Rotation paths and how fast each direction turns (degrees each step):
Each turn is a multiple of 5 degrees from 10 to 175, or 0.
Each row of a path follows its step; steps can be skipped.

step 0: [ -8   8  18  28  11   4  22 -13 -16 -25  15 -14 -12 -19  14  15  14 -15
 -14  -9   5 -31  30 -24  32  21  33   4  20  19  12  20  -8  22]
step 1: [ 14 -25  29  -2 -31 -18 -20  14  13   8  18  -5 -45   8  15 -14  -3  -4
 -17 -24  24  16 -21 -19  17 -27  26  -7  -4  -4  20  -2 -16 -15]
step 2: [ 18  -2 -18  -3  -1   3  33   0  18 -11  36 -14 -11  28 -22  28 -31  -3
 -12  33   3 -35 -12  11 -23 -17  25  -1  -3   9  20 -12  19  -5]
step 3: [  4  19 -11   1  -4  -6 -15  12  -1 -21  33 -18  18   2 -12  -4  -2 -47
 -14  11   5   2  13 -20  38 -22 -29   3  41  12  -3   0 -22  24]
step 4: [  6  -3   8  13 -38  14  11  -6  29 -10  22  27  14 -43 -16  -2  -7  -2
   7 -16  -8  37   2 -12   0 -36  16 -18  -3  -9  32   3  12 -14]
step 5: [  0  -3 -16  23  -1  25   8   6  17 -15  17  16 -34  -5 -16   2  -8 -19
  -6  19  32 -34  36  -1   6  34   3   7 -11 -17  15  32  21  -1]
step 7: [  6 -22  11 -24 -21  -7  41   5   9   1  35 -25   2  -3  -5   2  15  -8
 -36 -19 -16 -11   3 -13   5  -4  40   2 -24   7  24  -9   1 -34]
step 8: [ -9   1   2  -9   4   2  -4  36  29   0  11 -18 -13  29  -2 -20 -55  -9
 -19  26  30  -8  21   0   9 -13 -11   5  30   6  30  -5   1   0]
step 9: [  4  10   4  19 -24 -21  -2   8   6 -25  30   4  25 -19  -8  32  14   5
   1  25 -13 -12   6  10  -1 -57   2 -12  39 -15  -5  14   3   3]
step 10: [ 12  -8 -39   9 -30  36  15  -3  10 -13  16   4  -4 -29 -15 -24  12  -5
 -20 -36  20 -15  32 -33  18  -1  -8 -23   1   3  -1  -5   7 -11]
step 11: [-10   2   4  10 -20   5 -30 -25  22  -7 -11 -14 -23  -8   8  11 -35 -16
   5  13  31  10   6 -16  -1 -11  16  24  -2  -1  20  47  35 -16]
[ -5 -13   0  -4  21 -12   9  -4   1   4   1  -8 -12   1   6   0   8  -4
   9  -9   8   1   3  14   6  -4   8   3   5   1   7  -3  -2  -8]
60
[ -3  -5  -1   1  -4   3  -9   3   5   7  -1   8   1  -4  -7  -2   5  -3
  -6 -19  -5   2   6  -3  -3  -8   7 -12 -14   9   1  -7 -16 -13]
120
[ -7 -12  11  -8  -5  -4   0  -4   6  -1  -2  12   1 -10   3   8   3   2
   0   8   1   2 -24  -2   2 -10  -9   0   4  -1  -2   8  -6 -10]
140
[ -7   8  -1  -8   2   4   1   1   2  -2  -5  -2   0  -7  -3  -6 -17  12
  13 -12  15   0 -11  -4  -1  -4   1 -10   4  -2   6 -14  -3   9]
160
[ -3  -5   3  12 -10   2  10   6 -15  12   0 -10  -4  -6  -3 -12  12  -6
  -1  -1  -3   5  -9  -4  -7  -8  -2  -4   1 -15   4  -8   4   3]
125
[ 12  -4  -7  16   1   1  -6   4  -1   0   0  16 -12  -6   8  -6   6  18
  -2   3   5  -9  -1   1   6   0  12  -6   9  -6  -7   0  -1   0]
80

step 0: [  6 -25  -2   2  -7   1   7  -2  11  -4 -34 -10  38  22 -21   7 -18 -56
  10 -27   5 -25 -64  28 -23 -23 -20 -23 -13   8  -3  18  -1 -14]
step 1: [ 19 -49  -3  -9 -20  15 -36 -13  13  49 -12   6  16 -12  22  -9  17  25
 -36 -36  -1 -18  29   6   9 -34  37  -9 -13   1 -11 -20  10  13]
step 2: [-18  -8 -65  14 -13 -31  11  33 -18  17   1 -21   1 -19  -1  32   6  28
  12  36   9  24   9 -12 -15  -2  -7 -11  22 -14  15 -51  24   0]
step 4: [-22  22  26   3 -16  27  11 -18  29  37  25 -16 -18 -26  -9 -21 -17  -4
  16  -6   3 -13 -16 -11  31   2  -4  25  29 -37  -1  18 -57 -30]
step 5: [ 19  68  -7   1  11  -1 -10 -12  11 -37   3 -19  10 -12  -4  17  22 -18
   6 -33  27 -42  -6   4 -35 -43   5  29 -14   1   6 -13  15  -4]
step 6: [ 56 -10  27  29  -6 -28  13  -1 -56   1 -37   9   5 -15  14 -17  -8  -1
  23  -5   0   5  -6  -8  35 -38  29 -28 -10  18  -5   5  13  12]
step 7: [-12 -39  34 -21  13   7  -2  18  17 -17 -21  29  28   0 -14  42  13  48
  26  24 -11  19   5  15  -1  10  20  -4  -1 -11   9 -51 -33   7]
step 8: [  7  20 -12  -6  16   4 -14  41  -7   8  18  10  18   1  12   2   4 -28
 -25  17   1  10  15 -25 -28  67  17 -13  -1 -57 -21  19   3  23]
step 9: [-39  38  17  -2 -15  15  30 -20  -2   4   7 -31  13  -4  -8 -32 -23  -4
 -17  17 -28  29  37  13  -9 -18 -40 -25 -41  -3   6  30  -5 -18]
step 10: [ -2   8   9   2  12 -28 -27   2  23 -14   8   4 -44 -20 -56 -24  -5   7
  -8 -12 -18 -64   2   0   8 -16 -30   1   5  29  -8  -7 -14  36]
step 11: [  4 -30  -2  44  32 -11 -19  -9  -1  -4 -40  12 -27  13  33  -3   7 -36
  32 -16  32  -4  24 -28 -26  -6  -3   3  11  15  49   1 -10 -15]
[ -6   5  -1 -11 -14  17  -6  -1  -4  -3   5 -10   1   5  -2  -5   4  -4
  -5  -9   4  -2  -9   0  -9  -7   4 -10  -6 -15  -8  11  -7  -3]
85
[  8   4   4 -19   8   0  -9 -10   8  -5  -1   1   4   5  -2  -5   8   7
 -11  -1  -8   4  -3   0  -9  -2   0  15  -3   7  -6  -5   8  14]
160
[ 5  6  0  3 -2  7 -9 23  9 -3 13 10  6  7 -5  1  4 -2 14  0 -4 -8 -4  9
 -3 -4 -7 -4  3  5 -2  1 14  2]
145
[-13  -4  10   7  -1   2 -11  -2   1  12   0   9   7   4 -13  -5  10  11
  -4  -5  -2 -15  -5  -8   1  10   9   5   1   2   6  -4  -6  -7]
115
[  7   5  -1   6   7   8   9  -8  -9  -8   7  10  -1  -5 -13  -1   8  -3
  12   5  -2   4  -1   8   7   3  15   7 -16 -10  -5  -2  -1   0]
35
[  9  -9   5   6  -1   7  -9   1 -11  -1  -1  -6 -18  13 -10  17   3   8
   3   3  -5   6   4 -14  -3  -8  -1  -1   2  -4   4  -2   4   3]
80
[ -9   3  -9  -2   1 -11   1  -4   7 -10   7   6  -5  -2   4  12  11   7
   1 -11  -8  -5  -3  -4  11  -3 -10  -5   4 -16  -3 -10  -8   8]
130
[  4 -15  -2   4  11   0  -3   8  20  -5   1   2  -4   3   0  -2 -15  -1
   6  -9  -2   9 -10  -4  -5   1   8   4  -5  -3  -3   5 -17  -1]
100

step 0: [ 36  44   4  25  50  17  -5 -16  -9  33   9  -1 -26   2 -23   3  -4 -33
 -22  -7 -20   6  12  14  42   9  14  -3   8   2 -35  -6 -30   4]
step 2: [ 37   0   4   1   5 -17   1  26  20  12   0  28  36   3  15  10   9   7
 -31 -41 -19  -5 -20 -19 -12  40 -23  27 -24  -7 -36  25  29 -28]
step 3: [-15  -6 -23  44 -39 -30 -17  13 -24 -12  10 -20   9   4  -4   3 -35  19
  14  15  29 -40   6 -11 -36  24  14 -31 -17 -29   9  -6  -1  18]
step 4: [ 30  -1  -1  18  12 -15  30  30 -21  18  17  31 -20 -17  -6 -29  17   7
  -3  26  34  36  10 -37 -16 -36 -24  18  36  11  -7   9  -5  10]
step 5: [-29  18  -3  10 -43  23  41 -41  30 -31 -22  -1   3   9  -9   5   1  32
  27  12  -4  16  -9  -8   5  -1   6  12  -3  32  37 -33 -23  -9]
step 6: [ 41 -14  11 -36  27  17 -31  16  25 -11 -26 -27 -55 -31  -8   2 -17   7
 -15   3 -14  17 -24 -22  24  -5  29  23  -9  -1   2  15  -4 -12]
step 7: [-28  -8  18 -42   5  -4   8 -12 -20   1 -20 -23  19  18  19  -3  -4 -13
  55  26  -9 -30  27  34  24  12   7   1   5 -12  22  32  29  20]
step 8: [ 16  -8  -8  13  42 -17 -32 -17 -14   1  56 -10   8  17   2 -24  20  -7
 -33  -8 -14  -1   7  28  14   6 -12   8  10  43 -19  19  -4 -44]
step 9: [-66  28 -12  16 -17  38 -18 -14  -5  12  13   9   9  -9  -9  17 -11 -12
   0 -23  38  15   7  43 -17  -6  18 -13  -3 -38 -20 -17  10 -11]
step 10: [ 31 -42  -3 -18  10 -24  26  47  30   1   5  35  10  -9  -9  27  24 -15
 -42 -24   0  14  19  -1  -4 -23  -8 -19 -18  -9  -7 -31  11  -1]
step 11: [ -6   5  -4  49 -36  17  25 -15   0  -1 -16  23  -9   8  13  28  11   5
 -10   5 -18 -75 -19 -18   6  18  -1 -14   6 -20  16   5  -1  31]
[ -3   0  -8  -5   5   7 -11  -6 -12   4 -12  -5  -9  -5   7  -4   6   2
 -13  -6  14   8   1  -4  -9   1   9  -5   8 -11   7   5   2  11]
130
[  2   0   3 -12   7  -2   9  -3 -13 -12   4  18  -4  -3  -9  -9   1  10
   0  -2 -13  -2   0  10  -9   2  -7  -1   1 -12   9   0  -4  -1]
120
[  7 -21   5  -1   9  -7 -11  -2  -4   0   6   5 -10  -6   2   2   2   7
  -2 -12   7   4  -1  -4   8  -3 -11  10  -6   9  -9  -3  -8   7]
170
[  6  -3   5  -6  -1 -15  -8  -6 -10   3   1  -3   6  -8  16   4  -4   2
   2  13  -1 -20  -6   1 -13   3   0   1   6   3  -5   9   4  -4]
80
[ -1  -5   1   8  -8  -3   1   5   0  13   7  11 -14   6   8   6  -6  14
  -2  -1  -6   2   8  -3  -8  -5   6   0   6   1   8 -14  15  -3]
55
